rotation ticks, each row followed by its count of ticks:
The counts run from 0 to 507.
[104  87 120 151 162 120 109 127 118 112 132 126 119 122 112 119 105 109
 112 143 146  61 108 142 121  81 141 141 145  92  57  98 151 143 131 119
 100 106 135 103 154 177 150 106 167  85 122 201 168 180 137 115 126 103
 149 136 158 156  96 100  77 141 132 133 144 132  89 104 104 132 191 149
 112 167 106 103 128 122 137 152 118 116 184 170 140 135 134  91 153] : 500
[152  79 109 126 151 115 168 118 171 148 126 179 172 173  97 138 162 113
 144 112 143 126  95 193 120 153  92 116  68 105 149  89 146 154 132 133
 116 135  84  87 126 121 121 138 117 119 124 120 144  88 125  86 116 153
 120 123 137  61 129 152  93 117 124 140 117 180 128 141 137  84 151  99
  86 172 102 152 125 141 118 150 170  96 122 109 136 148 132 106 144] : 307
[117 127 192 147 119 137 132 152 133 124 109 154 136 116 100 147 147 154
 197 152 149 101 154 141 120 200 108  91 146 139 152 144 131 194 101 117
 113 130 161 127 106 135  91 141 136 135 130 151  87  70 110 126  94 151
 161 150 133 104 140 128 160 125 147 149  88 158 123  79 127 147 102  96
  82 122 124 124 129  97 152 153  90 140 187 129 167 174 103 105 131] : 316
[139 132 113 115 115 127 112 126 105 161  92  89  89 130 116 108 115 127
 129  78 139 181 154  79 123  83 159 126 145 120 147 109  99 119 113 132
 155 132 115 127  97 108 130  90 144 133 115 110 137 138 159 133 128  96
 111 131  74 110  82 159 144 127 160  88  82 100 129 162 125 117 140 167
 143 117 127 113 116 174  60 101 147 130 145 151 131  73 154 165  98] : 7
[126  95 173 135 146 109 127 132 145 107  84 113 185 129 112  77  86 154
  90 139  92 104 121 134 106 120 159 152 132  96 115 148 147  87 149 141
 113 144  93 117 111 156 156  95 111  65 104 129 121 136 150 124 146 118
  92 111 122 144 109 147  48 132 119 120 101 131 121 127 100 115 183 170
 101 177 132 148 113 135 117  88 145 171 106 174 127 137 134  96 148] : 179
[135 162 143 111 120 107  94 170 160 124 105 112 174 179 112 126 141 106
 162 147 109 118 147 161  92 152 169 141 146 114 148 139  92 165 112 126
  85 151 110 137 129 114 139 111 124  87  80 109 102 128 104 129 118 147
 139 118 104 104 125 148 111 104 127 109  82 183  79 111 160 101  88  86
  86 109 170 133 147 135 104 105 132 168 142 147 136 155 111 130 140] : 368
[174  99 118  98  98 119 159 102 111 108 145 122 199 115 125 121  83 125
  79 113 127 133 137  92  97  61 185 159 124  94  92 116 129  92 129 147
 134 144 125 125  95  93 166 124 114  67 161 103 112 161 130 138 137 155
  39 119 116 136 119 134  99 133 136 152 134 144  89 116 155 120 137 158
 143 127 122 144 127 121  97 102 149  95 114 137 142 142 136 154 141] : 293
[143 101 155 147 129 103 139 119 151 140  91 149 146 136 107 112  43 118
 127  93 162 151 130 153 124 170 119 143  97  70 132 100 136 140 111 159
 123 136 111 129  99 106 164 140  97 161 114 113  81  81 164 143  93 115
 160 161  94 102 132 134 121 158 123 149 176 126 109 152 155 122 152 120
 158 154  76 163 145 122 114 138 133 163 119 137 167 197 116 115 118] : 126
[162  91 145 104 140 175 142  88 138  80 139 162 103  87 111 147 104 111
 114 164 171 113  92 131  93 112 160 102 135 119  77  58 130 146 107 152
 140 120 149 122 112 130 117 145 131  94 128 122 147 104 136 116 119 144
 124 144 127 124 132 152 106 170 139 160 174 154 120 110  98  82 115  62
  95 167 128 163 161 128 112 155 103  96 101 169 126 193 130 112 135] : 24
[133 117 111 112 169 168 145  97 154 152 106 138  83 149 120 131 125 117
 101 123 156 196 108 139 128  86 111  89 101 133 110  95  66 141 139 161
 104 123 126 133 138 123 107 137  99 119 114 169 146  84 160 163 141 104
 179 147 122 124 102 138 148 159 154  80 130 112 167 149  74 154 123  73
  67 123 122 145 121 104 163 180 177 141 103 137 106 128 153 135 105] : 19
[121 109 165 115 155 141 145 139  91 103 101 125 161 147  89  72  83 161
 141 120 147 135 119  76 123 131 110 130 127 104  74 137 115 133 150 130
 144 148 142 137  83 127 156 108 143 116 141 162 102  95 116 127 113 115
  75 208 121 132 122  85 145 123 156 176 122 127 112 105 121 161 162 150
 151 161  99 119 132 126 108 129  93  88 146 162 187 148 108  96 151] : 395
[100 129 112 159 151 111 149 123 135 109 144 127 111  97 130 163 136 154
 181 158  94  94 140 151 155 192  85 174 124 137 139 153 183 143 129  91
 123 106 179 146 141 139  52 161 170 160 134 107  93 131 174  83 154 110
 114 108 161 138 158 125 158  91 113 137 145 126 137 130 136 140 106 102
 110 111 170 131 143 125 132 149  85 117 163 139 133 104  75 121 138] : 426
[ 82 155  91 137 141  90 121 157 142 172 128 124 186 188 138 127 161 160
 182 134  95 160 133 148 140 166  93 152 105 138 160 194 147 104 169 103
 114 141 110 136 139 121 108 133 100 174  98  94 108 118 148 107 163 133
  97  92 137 116 122 143 146  74  93  86  87 161 139 149 155 140 101 138
  96 113 188 116 105 140 128 114 160 124 143  93 111  66 123 128 132] : 478
[133 121 156 154 130 125 120 102  96  78 132 154 113  89 104 135  77 166
  78 132 133  73 133 108 112 124  90 127 132 125  57 151 132 104 146 132
 128 126 139 161 130 150 139 158 143 106  95 148 131 145 124 147 112 116
 117 117 165 202 123  89 114 167 129 177 143 103 108 115 142 150 166 182
 167 153 121 152 139 115 144 159 107 106 139 142 147  99 117 109 130] : 282
[100 147 125 126 145 166  69 110 131 145  87 172  82 167 124 186 132 146
 176 125 116  93  94 164 138 151  76 121 131 112 132 152 125 120 118 114
  95 150 109 121 174 172 136 125 150 161 120 163 104 152 118 106 149  90
 164 105 175 148 127  99 111 118 137 100 136 110 145 122 137 135 166 143
 149 134 120  98 138  97 184 122 154 133 111 120 141  61 128  92 130] : 272
[109 156 148 145 135 187  77 145 159 132 108 137  96 158 130 162 132 147
 137 115 103  53 105 189 132 210 115 143 135 116 147  95 125 136 124  73
 125 175 113 137 163 160 145 133 150 161  99 138 152 166 128 129 116 105
 186 115 122 115 143 166  75 115 124 105 166 113 152 143 123 127 175 133
 162 151 132 115 118 123 121 108 127 157 113 119 124 100 121 119 137] : 270
[ 95 158  87 158 129 168 102 166  80 127 129  60 123 121 126 118 131 130
 144 148 131 126 145  73 131 143 123 137 174 158  91 133 110 114 138  82
 134 115 165 148 153 164  97  94 168 152  85 166 192 125 144 132 128 108
 118 134 123 179  91 106 163 126 121 100  89 105 126 133  96 177 110 137
 140 122 163  96 141 163  87 145 103  85 171 142 149  83 131 141 134] : 107
[119 102  83 113 152 148  90  81 139 160 114 150  95 130 104 167 102 121
 105 103 141 129 105 128 125  80 164 144 124  79 119  84 113  90 112 104
 110 153  98  90 178 152 154  98 121 128 128 162 177 179 159 127 144 113
 139 106 168 142  84 140  79 137 153  84 162 118 133 163  96 135 173 139
 131 152  83 103 113 106 142 123 187 120 122 157 143 103 153 112 137] : 451
[112  88  95 158 171 146 170 116 148 146 128 124 130 105 105 105 100 151
 103  79 133 164 105 144 126 156  61 144  83 123 122 109 136 124 189 121
 143 111 143 145 138 127 102 154 130 146 120 164 167  91 180 119 112 104
 118 173 149 121 146 135 118 156 124 136 161 119 189 168 100 176 166 134
 120 161  77 156 117 142 122 168 163 112 117 112 124 126 119  92 127] : 348
[103 124 121 115 136 116 136  96 132 159 105 125  82 121  91 131  84 131
 148 114 108 201 189 115 111 119 117 166 120  96 154 170  98 127 118 107
  79 100 140 179 130  84 104 159 129 134  98 134 109 113 157 154 127  76
  97 161 150  99 105 127 166 158 166 112 156 112 138 147 120 150  91  86
 104 105 107 135 147  97 114 166 135 161 133 174 148 106 103 118 112] : 237
[141 158 148 134 154 121 112 162 115 104  92  41 121 101 125  91  52 133
 128 147 160 147 156  80 113 134 155 150 139 114 115  98 132 138 117 158
 129 116 178 140  98 106 124 101 108 117 104 140  97  92 166 168 114 106
 135 168  46 141 117 124 144 147 126  96 117  94 118 128 114 161 110 126
 115 109 119 128 148 122 119 102  95 179 127 167 156 180 139 115 111] : 507
[124 104 147 117 157  98 114 129 139  89  85 124 151 143 120 112 101 154
  88 148 108 105 108 117 127 110 138 150 117 109  90 174 136  61 170 145
 117 138  88 146 125 168 151 106 131  84 119 126 139 147 157 112 149 106
  87 120 151 181 106 128  54 140 126 141 121 149 116 123 107  88 168 153
  86 181 139 146 104 144 149 100 158 144  85 162 114 119 136  98 141] : 180
[168 105  69 124 132 104 151 119 106  93 156 117 161 141 127 102  91 137
 126 131 136 152 103 104 121  87 128 173  96 115  90 111 133  74 173 129
 168 128 126 161 125 108 103 145 146 118 148 102 183 134 154 101 128 119
  38 114 108 149 136 121 101 127 135 161 167 145 104 152 136 136 149 123
 139 151 135 150 145 179  61 106 129  60 105 147 123 145 131 145 126] : 295
[140 148  78 149 127 130 128 170 130 130 153  98 129 165 150 140 212 152
 151 141 116 109  73 145 140 147 115 124 115 166 147 114 131 109 165 123
 150 141  99 113 156 125  91 107 143 126 165 131 161 142 152  68 134 135
 162  86 103 140 138 153  94  98 130  74  88 161 132 125 139 125 139 124
  94 117 159 101  87 151 160  90 163 120 126 101  61 105 165 153 135] : 260
[148 150  80 108 140  97 128 150 101 146 110  77 123 159 121 110 125 146
 190  83 135 166 135  60 145 106 105 124 112 137 144 149 124  78 130 144
 136 129 107 120 143 135 112 110 145 121 154 134 121 122 168 108 153  90
  86 139 121 128 126 133 128 132 185 100  72  93 121 147 117 149 149 189
 154 105 129  87 124 147 131  85 159  86 119 125 151  50 153 131 112] : 5
[162 128 125 121 128 141 120 114 111  87 113  78 108  95 138 123 106 135
  92 159 149 155 109  59 116  78 172 102 141 148  67  80  87 111 145 175
 137 131 152 125  88 119  99 113 107  87 166 131 138 124 149 159 110 140
 116 140  80 165 104 117 124 177 161 105 128 128  96 113 108 104 120 113
 103  85 107 144 135 123 146 114 127 140  81 159 104 185 155 177 125] : 72
[107  79  98 153 179 109 171 110 120 150 125 139 131 143  84 106  83 159
 119  86 146 165  96 134 143 132  60 165  84  95  97 120 163 119 173 124
 123 107 124 144 137 117 119 141 131 175 129 161 146 101 176 108 104  97
 101 169 161 109 125 120 120 138 131 158 159 122 148 161 115 158 179 146
 133 178  87 149 127 147 123 171 149  85 150 141 155 130 130  93 137] : 347
[150 110 114 115 123 167 130 108  98 124 111 158 105 133 103 128  90 157
  62  78 166 162 123 103 118 107 151 104 107 126 104  71  84 119 144 151
 154 168  83 140  99 100 155 125 113 146 126 145 185 129 101 162  81 142
 130 154 119 126  89 138 114 159 133 139 159 111 139 158 129 116 181 179
 174 161  86 125 109 136  98 142 162  77 125 126 127 115 150 190 121] : 11
[118 129  82 150 156 127 138 152 163 171 147 109 228 168 140 116 178 114
 149 139 133 109  95 162 132 164 133 159  93 122 127 102 157 120 151 111
 117 131 109  83 143 150 116 108 116 147 122 126 160 109 143  91 150 165
 151  91 119 111 137 157  93  70  91 101  82 164 119 132 134 119 140 143
 115 136 161 116 107 161 120 105 162 117 145  84 116 127 155 123 159] : 258
[133 184 157 151 105 127  95 153 118  97 120 133 139 141 134 113  93 149
  75 105 131  97 158 119 107 133 146 145 133 144  55 133  95 113 144 124
 123 149 131 163 112 131 176 130 121 123  94 122 121 141  99 184 101 148
 138 106  76 175 119  75 101 126 112 129 137 130 103 123 198 151 150 200
 208 111 140 135 149 130 106 114 107 141 165 122 124 111 138 168  99] : 331
[ 95 164  95 149 128 165  78 151  96 169 128  68 139 120 126 116 138 146
 125 150 144 131 154  81 131 120 156 140 177 151  98 107 106 123 141  91
 118 128 167 124 130 143 130  75 135 179  79 167 158 130 111 155 116 123
 147 125 100 170  89 123 176  97 108  83  93 104 128 132 104 187 108 128
 139 121 146  89 117 138  99 139 121 124 192 131 130 102 129 150 129] : 108
[ 97 110  45 127 115 109 157 103 131 165 163 155 100 154 119 160 186 106
 160 141 120 178 140 153 124  97 141 131 112 141 154 140  90 166 132 117
 116  98 133 143 136 102  86 145 144 123 110 131 143 125 142 100 116 138
 119 109 160  96  96 138 176 119 134  91 130 164 128 144 121 109  93  60
  82 108 155 133 139 118 128 176 144 109 145 133 107  92 113 173 113] : 198
[113 139 130 137 127 163 147 119 138 150 130 129 127  83 129 148 147 161
 188 133 105 130 171 114 132 188 111 120 138 132 193 140 144 164  91 108
 117 142 165  96  96 112  82 144 137 172 132  91  92  89 161 118 158 127
 126 126 154  96 160 153 185 117 133 120 102  93 191 133  97 140  90 116
 129  96 144 117 125 124 137 152 102 151 141  82 138  72  89  96 130] : 95
[132 159 179 150  83 167  90 164 135 131  98 142 132 142 118 138 126 114
 164 111 165 111 128 157 139 213 153  84 122 124 169  79 141 172  87 120
 139 147 108 110 111 120 133 145 124 186 114 107 117  81 116 119  65 163
 189 118  83  92 134 140 145 114 127 131 108 151 123 141 173 118 138 133
 159 158 127 116 137 138  93 116 104 115 151 116 173 147 136 159 110] : 266
[123 122  97 121 107  86 101  95 105 124  84 129 136  91 120 131 102 155
 151 162 140 188 128  57 140  82 124 111 121 131 136 169 155  39 161 128
 132 139 109 127 135 136  90 138  94 172 131  65 114  86 161 122 155 120
  92 124 132 149  81 110 126 156 158 131  96 122 109 150 125  97 110 154
  87 122 126 155 100 123 169  92 145 124  89 127 149 110 127 131 124] : 184
[116 139 113 154 132  96 131 147 175 152 111  94 216 128 138 129  78 128
 104 135 146 142 114 167 119 157 125 186 107 111 128 113 159  87 179 124
 109 148 108 133 151 132 126 140  80 154  91 107 131 100 166 140 128 152
 127 103 107 138 117 133  73 140  93 130 168 164 104 159 153 132 136 130
 117 156 110 166 110 122 121 116 172 158 113 109 134 204 151 129 158] : 78
[ 91 126 139 157 142 131 131 126 156 125 102  92 148  78 150 167 127 151
 118 196 116 127 133 129 123 130 124 163 146 148 131 127 146 118 159 119
  90 135 174 118 148 117  90 121 101 147 135 136 123 119 164 153 146 149
 134 104 137 152 131 110 124 129  98 112 121 149 115 128 115 135  78  85
  64  93 129 155  92  72 189 126 126 198 134 101 105 169 116 123 175] : 30
[149 164 107 131 159 118 150 153 163 108 118  99 122 151 145 135 121 136
 119 146  98 144  82 153 118 153  96 184  90 127 132 130 121  70 177 117
 125 133 115 153 179  94  88 150  98 142 148 122 125 139 178 110 121 105
 128  96 109 144 152 135  83 137 124  85 162 159 120 150 141 123 103  93
 110  95 129 161 108 112 152 101 183 164  71 116  76 164 140 128 153] : 80
[122  96 141 146  96 100 140 101 147 115 149 199 129 116 146 173 138 118
  98 147 112  88 137 211 121 120 114 136 117 111 112 147 132 178 127 153
 122 118 112 125 103 121 126 174 125  97 130  97  88 130 100 121  96 163
 146  89 148 122 131 122 118 127 108 159 161 183 118  86 177  89 145 120
 104 136 128 154 119  95 165 162 115 138 156 128 112 127 120 150 123] : 421
